Each row is a point on a hilly landscape, with its height.
q_879 (h) 2.38: [  1  11  83   2  -6   4 -37 -30 -11  44 -48   3 -19 -34  -5  27]
q_530 (h) 1.97: [ 14 -19  51   4 -38  -1 -11 -22 -44  39   1 -18 -30 -18   7 -11]
q_783 (h) 1.77: [  4  -8 -26 -12 -33  14  32  -2 -38  21 -41  -2  -9 -24  24  45]
q_434 (h) 0.22: [ 24  -7  -9  13  -4 -14   5 -11   2 -28  39   8  12  -7   5 -51]
q_532 (h) 1.02: [  4 -16  35   2 -32   1   2 -14 -26  20   8  -6 -12 -21   8 -19]
q_535 (h) 1.53: [  4  10  68  -7 -28   2 -28 -35 -31  39 -44  -9 -30 -29   0  19]
q_151 (h) 1.45: [-24  16  -3 -17  30  -5  10  27  34   2 -32  19  25  15 -35  41]
q_414 (h) 1.87: [ 34 -25  31   7 -31  -4 -22 -10   0  10  31 -14   1   2   4 -48]
q_619 (h) 0.64: [  3  -8  15   1 -37   5  14 -25 -41  25 -18  -4 -14 -39  15   9]
q_941 (h) 1.99: [ -5   7 -62  -4 -19  43  28   6 -30  -2 -37 -14  -9  -5  28  25]
q_239 (h) 0.72: [-17  -4 -59   4   9  13  22  20  -5 -24 -13  -9   7   9  12   7]
q_326 (h) 1.29: [-22  12 -10 -13  23  -6  13  30  27   5 -29  16  23  12 -26  35]
q_885 (h) 1.57: [ -4  -4  38   4  -4 -11   1   3  11  15  20   3   9 -11 -15 -15]
q_578 (h) 1.06: [  6  -1 -19  -3 -29  19  27 -14 -38  -2 -15   0  -6 -29  21   1]
q_464 (h) 1.47: [ -5  -4 -14  22  14 -20  14   1  14 -20  35   9  16   3 -13 -32]
q_757 (h) 1.64: [-14  12  30  -3  20 -19  -1  12  28   1   9  14  13   9 -38  -7]
q_304 (h) 2.22: [ 19 -10  48  15  14 -30 -45  -9  42 -16  43  -9   2  10 -22 -32]
q_281 (h) 0.50: [-22   6 -33  -3  37 -17  12  35  28 -19   5  10  23  29 -10  14]
q_751 (h) 1.05: [-15  -2 -60   6  11  13  21  26  -2 -25 -12 -10  10  11  15   4]
q_595 (h) 1.36: [-35   4 -47   5  23  -9  20  32  26 -11 -11  -4  25   9  -4  21]
q_685 (h) 2.27: [ 22 -12  39  17  15 -29 -47 -12  35 -21  47 -12   4  10 -15 -35]
q_567 (h) 1.20: [-35   7 -45   1  34 -16  11  39  31 -25   5  10  26  24   2  14]
q_323 (h) 2.07: [ 13   8  90  -9  -1 -12 -30   2  10  38   7  15   4  -7 -23 -12]
q_911 (h) 1.41: [ 10  -1   0   3 -42  14  20 -27 -46  14 -13  -3 -17 -43  15  -6]
q_625 (h) 1.42: [-13 -13 -31  -7 -13  24  35   2 -21  17 -33   0  -3 -11  18  44]
q_896 (h) 0.58: [ 22 -11   1   3 -19   5  12 -15 -22 -19  28   2   0 -12   8 -42]
q_45 (h) 1.32: [  2   2 -30  19  18 -15   9  -4  18 -33  47   6  15  10  -2 -46]
q_398 (h) 1.74: [ 16 -18  48  11  -2 -21 -26  -2  30   3  37  -8   6   0 -15 -33]
q_330 (h) 0.12: [-16  -8 -46   1   2  17  27  16 -11  -7 -18  -4   7   1  10  17]
q_297 (h) 1.34: [-18  14  -7 -14  49 -22   1  28  31 -20   9  22  16  38 -34  19]
q_17 (h) 1.52: [ -5  -2 -40   8   5   1  17   8  -7 -31  14  -1   5   4   9 -26]
q_670 (h) 2.11: [ -7  -1 -47  27  32  -6   4 -16  36 -40  58  10  10  33   5 -43]
q_46 (h) 2.25: [  4   3 -69  -3  16  -6   9  -9  11 -48  45  -8  -1  34  12 -42]
q_862 (h) 2.24: [ -8   2 -52  22  31  -3   8 -20  37 -41  63  10  11  35   3 -44]
q_447 (h) 2.10: [ 10   8  83  -7 -13   4 -31 -24 -23  41 -29   3 -25 -22  -9  11]
q_181 (h) 2.01: [-11  -1 -40 -10 -25  26  38  -1 -31  20 -39  -2 -12  -9  19  48]
q_302 (h) 2.19: [ -7  19   7   2  41 -19 -20 -22  39 -33  43  23   4  45 -29 -17]
q_969 (h) -0.41: [ -8  -4 -58  15  37  -8  10  33  27 -32  28   9  21  37   8  -8]
q_890 (h) 1.82: [ -5  12  26 -17   4  12  -6  10   8  32 -37  11   5  -9 -10  51]
q_592 (h) 0.95: [ 23 -10  -1  25   5 -21 -11 -10  18 -30  51  -2  14  -1  -1 -49]
q_550 (h) 1.86: [ -8  15  71  -9  -1  -5 -29   7  24  32  -4   8  11  -6 -23   0]
q_496 (h) 1.33: [ -4  -3 -49  -2  -7  26  25   6 -27 -17 -15  -7  -5  -5  20   2]
q_202 (h) 1.98: [ -1   7  54 -14  -3  18 -27   1  -2  35 -46  -4 -14 -17  -1  48]
q_752 (h) 0.65: [ 24 -10  -7   3 -16   2  12 -19 -22 -23  27   9   0 -12  10 -44]
q_74 (h) 2.00: [  5   1  62   3  16 -29 -33  -1  35  -9  28  -1   2   7 -35 -22]
q_553 (h) 1.85: [-11   9  27   4  29 -24 -14  -2  37 -19  32  12   4  23 -36 -17]
q_886 (h) 1.94: [  0   0 -64  13  34  -5   8   3  34 -39  53   7  10  34   7 -37]
q_978 (h) 1.99: [-22  -2 -18 -14  -1  26  28   2 -11  21 -42  10  -8  -8   4  61]
q_681 (h) 2.06: [ -4  -6  -4 -19 -14  14  15  -4 -28  27 -51   8 -14 -16   7  61]
q_905 (h) 1.91: [  2  13  81  -7  -5  -6 -31  -1  12  41  -5  10   6 -18 -20  -3]
q_55 (h) 2.29: [ 17   3  47 -19 -18   8 -30   2 -24  33 -68  -8 -24 -19   9  54]
q_62 (h) 1.39: [ 17 -12  16   3 -39  13   9 -21 -45   9   4  -4 -17 -26  11 -20]
q_225 (h) 1.84: [-24   5 -74  10  30  -3   5  34  22 -34  11  -5  20  25  20  -9]
q_936 (h) 2.01: [ 13   2  79  -8   1 -20 -29   3  22  23  18   9   7  -3 -28 -22]
q_534 (h) 1.35: [ -2  -2 -42  -1  -4  19  24   5 -23 -21  -7  -6  -1  -1  16  -6]
q_13 (h) 1.95: [-11 -10 -35 -11 -26  24  37   1 -29  22 -39  -2 -11 -10  21  50]
q_383 (h) 1.17: [ 10 -13  34   9 -12 -14  -8   1   5  10  31  -2   7  -9  -7 -33]
q_37 (h) 1.33: [ 20 -18  41  12 -13 -16 -18  -3  16   8  37 -10   7  -4  -9 -40]
q_850 (h) 1.66: [-23  11   6 -14  38 -19   1  35  33  -7 -18  13  24  28 -41  30]
q_105 (h) 2.33: [  1  -2 -78   2  33  -2   4  31  34 -43  35  -2  15  38  20 -18]
q_163 (h) 1.63: [-26  16  -9 -17  28  -7  12  27  32   5 -34  19  23  11 -37  43]
q_651 (h) 2.11: [ 22  14 -31  -8 -39  30  27 -19 -49  -3 -16  -8 -10 -39  33 -13]
q_577 (h) 2.07: [-14   7 -66   3 -10  36  28   9 -27 -12 -34 -15 -10  -3  23  21]
q_846 (h) 1.90: [ 17 -12  67  -2 -11 -14 -25   0  17  27  24   4   7  -2 -18 -26]
q_327 (h) 2.06: [-26  -5 -48  -1  -5  29  36  10 -14   5 -31  -9  -9  -6  16  43]
q_800 (h) 1.94: [ 24 -22  51   7 -19 -15 -24  -5  12  25  33  -7   4   1  -8 -36]
q_702 (h) 1.35: [-27  20 -21 -18  47 -23   3  37  32 -26   6  19  23  39 -15  27]
q_137 (h) 2.20: [-35   9 -70  12  19  13  19  25   5 -26 -18 -15  11   1  18  12]
q_899 (h) 2.31: [ 11  -4 -79   3  34  -4   6  13  37 -40  50  -3   9  40  12 -27]
q_812 (h) 1.42: [  1  -2 -42  -6 -23  34  32   3 -33   7 -37  -4  -5 -15  27  29]
q_489 (h) 0.64: [-24   4 -31   0  33 -17  15  37  25 -16   2  11  22  26 -15  17]
q_184 (h) 2.26: [  4   5  -7  21  32 -18 -19 -23  36 -41  51  14  10  29  -9 -34]
q_999 (h) 2.12: [  5   1 -75   1  28  -3   8  18  17 -41  34  -6   9  38  14 -26]
q_26 (h) 1.45: [ -5   2 -38  20  22  -9  12   0  18 -30  40   9  14  14  -2 -42]
q_284 (h) 1.36: [ -8   0 -48  23  32  -9   7  -2  34 -38  51  12  12  36   5 -35]
q_385 (h) 0.74: [-13  -1 -58  15  29  -2  11  31  19 -32  22   0  21  28   8 -15]
q_521 (h) 1.91: [  3   8  61 -13 -13  11 -30 -11 -15  34 -48  -6 -21 -27   3  43]
q_809 (h) 1.89: [  0   0 -75   6  36  -1   7  31  32 -41  33   0  17  35  18 -16]
q_710 (h) 2.25: [  2  10  33   6  31 -26 -42 -16  45 -31  43   6   1  31 -24 -18]
q_732 (h) 2.00: [ 26 -20  30  22   1 -21 -35  -9  29  -9  49 -15   6   4  -7 -44]
q_868 (h) 1.61: [ 27 -24  42  12 -24 -12 -20  -3  13  14  34 -11   4  -2  -4 -40]
q_474 (h) 2.31: [-16   4 -77   5  32  -1   5  31  26 -39  17  -5  22  26  20 -10]
q_602 (h) 1.93: [ 18  -2 -31 -13 -37  17  30  -4 -48   8 -40  -8 -10 -39  30  27]
q_409 (h) 2.07: [ 17   4 -37  -8 -15   9  21 -23 -38 -39  21  -6 -17  -5  22 -42]
q_155 (h) 1.12: [  1  10  67  -8 -24   6 -27 -25 -26  37 -35  -7 -25 -29  -2  21]
q_983 (h) 1.24: [-12 -13 -18  -4  -9   9  27   6 -13  11 -17   6   6 -13   7  27]
q_837 (h) 1.91: [ 18 -23  53   2 -35  -1 -12 -14 -28  33  11 -11 -20  -9   4 -19]
q_81 (h) 0.94: [  8 -10  28   2 -39   4   5 -22 -41  28  -9 -12 -23 -30  13  -3]
q_349 (h) 2.36: [-22   9   8 -12  44 -22  -7  37  33  -9 -10  13  19  41 -42  28]
q_663 (h) 2.15: [  5  12  62  -4   5   6 -38  10  21  51 -41   1  10 -15 -11  41]
q_804 (h) 2.15: [-27  -8 -39 -11 -10  27  42   4 -15  20 -36  -3  -9  -9  16  57]
q_410 (h) 2.07: [  3   4  74   0  16 -29 -37   3  33   0  24   0   0   8 -41 -20]
q_697 (h) 2.15: [ 30 -19  32   4 -44  10 -12 -20 -45  23  11 -25 -30 -14  10 -31]
q_472 (h) 2.25: [  8   8  72  -9 -14   6 -38 -20 -19  38 -57  -5 -23 -26   2  38]
q_235 (h) 1.93: [ -4 -11 -15 -11 -20  12  26  -2 -30  26 -44   4 -11 -20  15  57]
q_113 (h) 1.04: [-11  -4 -51  18  24  -6  13  22  21 -29  24   6  20  24   4 -17]
q_636 (h) 1.73: [-14  10  31 -11  18  -4 -13  28  32  17 -23   7  17  12 -33  26]
q_866 (h) 2.34: [ -1  12  -2   9  39 -15 -20 -22  42 -42  49  20   6  38 -22 -24]
q_336 (h) 1.90: [  3   5 -48  -4 -12  17  22  -9 -33 -32   3 -10 -11  -1  22 -20]
q_901 (h) 1.76: [-15 -10 -29 -12 -17  19  34   3 -24  20 -37   2  -9 -14  15  51]
q_14 (h) 2.16: [ 22   7 -30  -9 -25  15  23 -30 -39 -30  20  -2 -16 -17  26 -40]
q_986 (h) 2.18: [ 23  -4  12   7 -48  16   0 -25 -54  22  -5 -19 -25 -35  17 -22]
q_231 (h) 2.13: [ 15   8 -15  -4 -44  17  24 -29 -54  14 -23  -5 -12 -52  21  -7]
q_430 (h) 2.24: [ 20  -1  81 -10 -14  -9 -27 -12 -19  42  -4   5 -14  -5 -17 -11]
q_856 (h) -0.02: [ -2  -9  44   3 -35   1  -6 -24 -32  35 -19 -13 -24 -35  11  10]
q_348 (h) 1.76: [ 12 -11  -2  -8 -40  -3  19 -12 -44  26 -38  -6 -14 -38  21  38]
q_984 (h) 1.22: [ -2   9  65 -10 -23   7 -27 -26 -22  36 -38  -8 -25 -30  -2  22]
q_990 (h) 1.47: [ 12  -8  -5  25  14 -25  -3  -8  23 -27  47   7  14   3  -8 -40]
q_548 (h) 0.97: [  0   1  53  -5 -28   8 -18 -23 -25  36 -36  -9 -25 -32   5  26]
q_350 (h) 1.94: [ -7  12  58 -10   3   1 -27  13  26  38 -19   2  14  -7 -20  21]
q_370 (h) 2.39: [ 13  -1  14 -18 -27   5  -6   1 -30  31 -62   2 -21 -17  12  54]
q_833 (h) 2.24: [ 13  -3 -32 -20 -39   9  32   1 -41  21 -45  -7 -11 -32  30  39]
q_764 (h) 2.39: [  8   6   2  19  35 -15 -26 -20  40 -43  53  12  11  30 -12 -33]
q_170 (h) 2.34: [ 22   2  87 -12 -11  -7 -30 -14 -21  40  -9   8 -22  -7 -19  -8]
q_606 (h) 1.99: [  5  14  72  -9 -27   3 -33 -35 -26  37 -50  -6 -32 -29  -6  22]
q_662 (h) 1.99: [ -6  12  36 -12   9  15 -22  19  21  44 -37   4   9   0 -15  51]
q_827 (h) 2.12: [  1   3 -68  12  31  -4   7   0  36 -39  57   3   8  33   5 -39]
q_387 (h) 0.12: [-19   0 -48  11  37 -12  10  37  24 -28  20   8  24  33   5   1]
q_367 (h) 1.84: [  0   3 -46 -10 -28  35  34   3 -36  14 -40 -10  -8 -13  25  32]
q_789 (h) 2.19: [  5   3 -67  -9  -2   9  17  -8 -28 -44   9 -18 -17  16  22 -21]
q_825 (h) 2.45: [  1  -3 -35  31  32 -12   0 -20  34 -46  59  10  15  30   2 -43]
q_562 (h) 1.50: [-34  22 -20 -13  30 -14  18  33  37  -7 -28  12  23  12 -29  38]
q_640 (h) 2.33: [ 34 -11  25   5 -45  17 -11 -22 -47  23   5 -22 -29 -22  16 -29]
q_344 (h) 1.85: [-18  11  58  -4  14 -10 -22  15  30  18  -4   2   9  11 -37   1]
q_932 (h) 2.12: [  6  14  76  -9 -22   4 -35 -35 -27  39 -50  -3 -28 -30  -3  23]
q_991 (h) 0.86: [ -2 -11  11  -2 -27   9  19 -19 -36  14  -6   6  -8 -32  10  -2]
q_678 (h) 2.22: [  1  -3 -79  -8  15   2  12   8 -12 -48  15 -15  -6  35  22 -15]
q_634 (h) 2.06: [-15   5  53  -1  18  -7 -26  22  33  28 -19   1  14  17 -36  12]
Follow the land downhill from each row below. Which row is at the bottom of its valley?
q_578 -> q_856
q_651 -> q_856
q_105 -> q_969
q_239 -> q_330
q_385 -> q_969
q_14 -> q_434
q_535 -> q_856
q_896 -> q_434
q_595 -> q_969
